Each named move below is a turn or a mirror, shown by a few rows before and after it. Which moves, in which order, take the first row of each later pair to the second? The first pair is answered.
z245:
1.844  -2.357  5.042  -2.039  -4.175  1.968  1.075  -2.100  -1.862  -0.054  2.925  -0.600  2.542  1.927  2.732  0.531  1.284  0.477  -0.262  -1.053  -2.181  -0.008  ->  -0.758  -0.032  2.531  -3.054  -2.342  -0.024  1.093  -1.862  -1.880  -2.564  4.532  0.249  0.338  2.415  1.248  -4.262  -0.367  1.477  2.409  -0.577  -1.917  2.103
-1.864  -3.193  1.364  -1.294  -0.003  -0.970  0.393  1.342  0.718  -1.704  3.136  -0.484  0.201  3.603  1.014  -1.352  -0.738  1.538  -1.967  2.966  -0.438  4.678  ->  -0.683  -4.477  2.555  -0.560  -0.558  0.156  0.303  1.488  0.679  -0.514  2.377  -0.821  1.238  2.958  1.449  0.964  0.241  1.230  -3.367  2.861  -0.552  3.520
-0.869  -0.202  0.753  -0.601  -1.049  -0.756  0.746  -1.053  -0.526  -1.536  1.736  -0.092  0.060  0.702  0.520  -1.061  0.586  -0.073  1.436  0.096  -1.391  1.176  ->  0.120  -1.050  1.459  0.110  -1.705  0.208  0.541  -1.098  -0.571  -0.272  0.954  -0.397  1.154  0.233  1.139  0.863  1.347  -0.347  0.155  -0.076  -1.324  0.352
-1.068  2.143  -0.057  1.926  0.880  -0.738  -0.071  -0.965  -0.424  -0.470  -4.717  -0.343  -0.496  -2.368  0.209  -0.216  0.093  -0.340  -0.155  -1.195  0.144  -0.332  ->  -1.262  2.032  0.082  2.046  0.907  -0.869  0.085  -1.110  -0.489  -0.419  -4.834  -0.456  -0.416  -2.301  0.025  -0.375  0.266  -0.234  -0.110  -1.073  -0.092  -0.401
z803:
-0.255  -1.787  -1.353  -0.756  -0.367  -0.031  -2.167  1.416  -0.318  0.954  3.513  -0.587  2.306  2.743  1.138  1.310  -0.533  2.183  1.240  0.851  -0.287  2.068  ->  -0.442  -1.973  -1.217  -0.948  0.033  0.066  -2.258  2.053  -0.379  1.143  3.137  -0.330  1.803  2.673  0.964  1.141  -0.896  2.211  0.955  0.660  -0.159  1.858
-1.164  -3.477  -0.106  -4.706  2.859  3.277  0.445  3.143  -0.252  -1.103  1.556  0.057  0.096  3.096  -0.673  3.582  -1.623  2.995  -1.017  1.374  -0.789  3.313  ->  0.133  -3.250  0.932  -3.961  1.793  2.789  0.849  0.657  0.218  -1.947  2.870  -1.049  2.274  2.784  0.738  4.546  -0.080  2.785  -1.361  1.982  -2.308  3.118
0.618  -0.289  -4.434  -0.297  3.690  -0.144  -0.271  -0.592  -2.298  -0.931  2.622  -1.418  1.174  1.059  1.579  0.178  -1.991  -1.957  0.231  1.033  0.989  1.453  ->  0.696  -0.388  -4.128  0.099  3.422  -0.500  -0.295  -1.034  -1.973  -1.021  2.940  -1.845  1.531  0.791  1.794  0.427  -1.572  -2.111  0.175  1.024  0.535  1.529
-2.820  4.142  -3.838  -1.735  2.330  -0.430  0.259  3.815  -2.982  1.704  -2.687  2.253  -3.859  1.032  -1.319  -1.952  -0.557  3.118  0.645  -1.273  1.929  -0.243  ->  1.123  3.124  0.445  0.431  -2.291  -1.962  1.885  -5.184  -0.812  -1.724  2.189  -1.140  2.613  0.211  3.440  1.634  4.847  1.720  -0.855  0.253  -3.454  -2.221
z623:
-1.781  2.913  -0.595  0.740  0.183  -2.746  2.272  1.306  -2.371  0.630  -3.326  1.480  0.226  -0.781  0.360  -0.492  -0.662  -1.006  1.610  -3.229  -0.001  -1.807  ->  -1.674  3.271  -1.851  1.172  0.325  -3.322  3.052  0.204  -1.775  0.208  -2.673  1.269  0.430  -1.484  0.381  0.133  -0.900  -0.727  1.422  -2.914  -0.215  -2.476
0.615  1.415  -2.963  -0.799  -1.175  -1.831  5.056  -2.341  0.946  -1.170  5.126  -0.711  -3.155  -0.254  -2.557  -0.249  -3.127  2.292  -1.871  3.204  -1.199  -0.104  ->  1.951  -0.480  -1.963  -1.426  -2.235  -0.173  4.963  -1.419  0.678  0.114  5.922  -1.262  -2.363  0.377  -2.197  1.745  -3.186  2.341  -2.835  3.135  -1.480  -0.191
-0.544  0.222  -1.275  -0.895  0.575  0.485  0.460  1.245  0.726  1.430  -2.532  1.762  -0.709  0.355  -0.023  0.354  -1.604  -1.347  -0.830  -0.139  2.268  -0.720  ->  -0.497  0.225  -1.598  -0.718  0.542  0.239  0.856  0.880  0.615  1.371  -2.621  2.086  -0.658  0.289  -0.155  0.251  -1.589  -1.337  -0.892  -0.115  2.284  -0.593
-1.368  1.174  -3.058  -0.431  4.747  0.996  1.928  -1.498  1.041  0.886  1.573  -0.251  -1.749  -0.335  -1.062  -0.806  -3.414  2.567  -0.693  1.593  1.584  -2.493  ->  -0.439  -0.051  -2.304  -0.722  4.186  1.958  2.052  -1.154  1.002  1.613  2.131  -0.898  -0.939  0.298  -0.904  0.841  -3.474  2.670  -1.875  1.705  1.356  -2.874
Now pairs of rows:
Between the rows of a pair lie 2 to 4 moves.
-0.436  0.663  -3.752  0.022  0.671  -0.247  1.457  -2.331  0.187  -1.828  1.935  0.234  -2.074  -1.402  -0.706  -1.434  -0.533  -2.591  -0.460  -2.975  -0.805  -2.138  ->  1.093  -1.952  -2.103  0.018  -0.227  2.373  1.016  -0.381  0.075  1.123  1.349  -0.364  -0.991  -0.663  -0.055  1.919  -0.591  -2.793  -2.252  -3.372  -0.366  -3.288 -> z623, z803, z245, z623
-1.792  1.565  -3.657  -1.380  0.536  -1.346  3.051  -1.625  1.350  -4.358  -1.080  1.916  0.961  -2.852  0.345  -2.926  0.660  -1.452  1.339  -2.017  -0.977  -0.068  ->  1.501  -2.140  -1.971  -0.277  -0.748  2.740  2.847  0.384  1.390  0.307  -2.466  1.138  2.849  -2.664  1.074  3.707  0.772  -1.592  -2.664  -2.526  -0.467  -2.242 -> z623, z803, z245, z623
0.152  3.125  0.008  1.612  -0.778  -2.171  1.324  -4.047  2.008  -1.954  2.120  -0.972  1.376  0.324  0.329  0.595  0.804  1.594  0.330  1.563  -2.283  -0.720  ->  0.217  0.212  0.939  0.565  0.075  2.114  -0.290  3.503  -0.436  3.740  -2.569  0.431  -0.951  1.197  -0.955  2.915  -1.330  1.545  -1.482  -0.304  0.693  -1.324 -> z623, z803, z245, z623
0.378  -1.519  -2.410  0.020  2.762  2.413  1.173  1.741  0.051  3.372  -1.768  1.929  -0.490  0.797  -2.239  1.200  -2.511  0.074  -1.747  -0.301  0.952  0.134  ->  2.310  -1.766  -1.366  0.507  0.584  1.361  2.557  -3.243  1.509  0.847  2.757  0.109  2.150  0.891  -0.505  2.483  -0.668  -0.060  -1.964  0.792  -2.205  -0.281 -> z803, z245, z623, z245
1.904  2.811  0.534  0.189  2.884  -2.557  -1.329  -4.440  -0.183  -0.572  0.850  0.451  1.734  -2.877  -1.258  -1.903  2.876  0.259  1.658  1.359  -1.538  0.162  ->  1.276  2.612  0.672  -0.756  3.095  -2.410  -1.497  -3.648  -0.598  -0.784  2.055  0.778  1.082  -1.695  -1.503  -3.288  2.254  0.709  2.647  1.153  -1.806  1.469 -> z245, z623, z623, z245
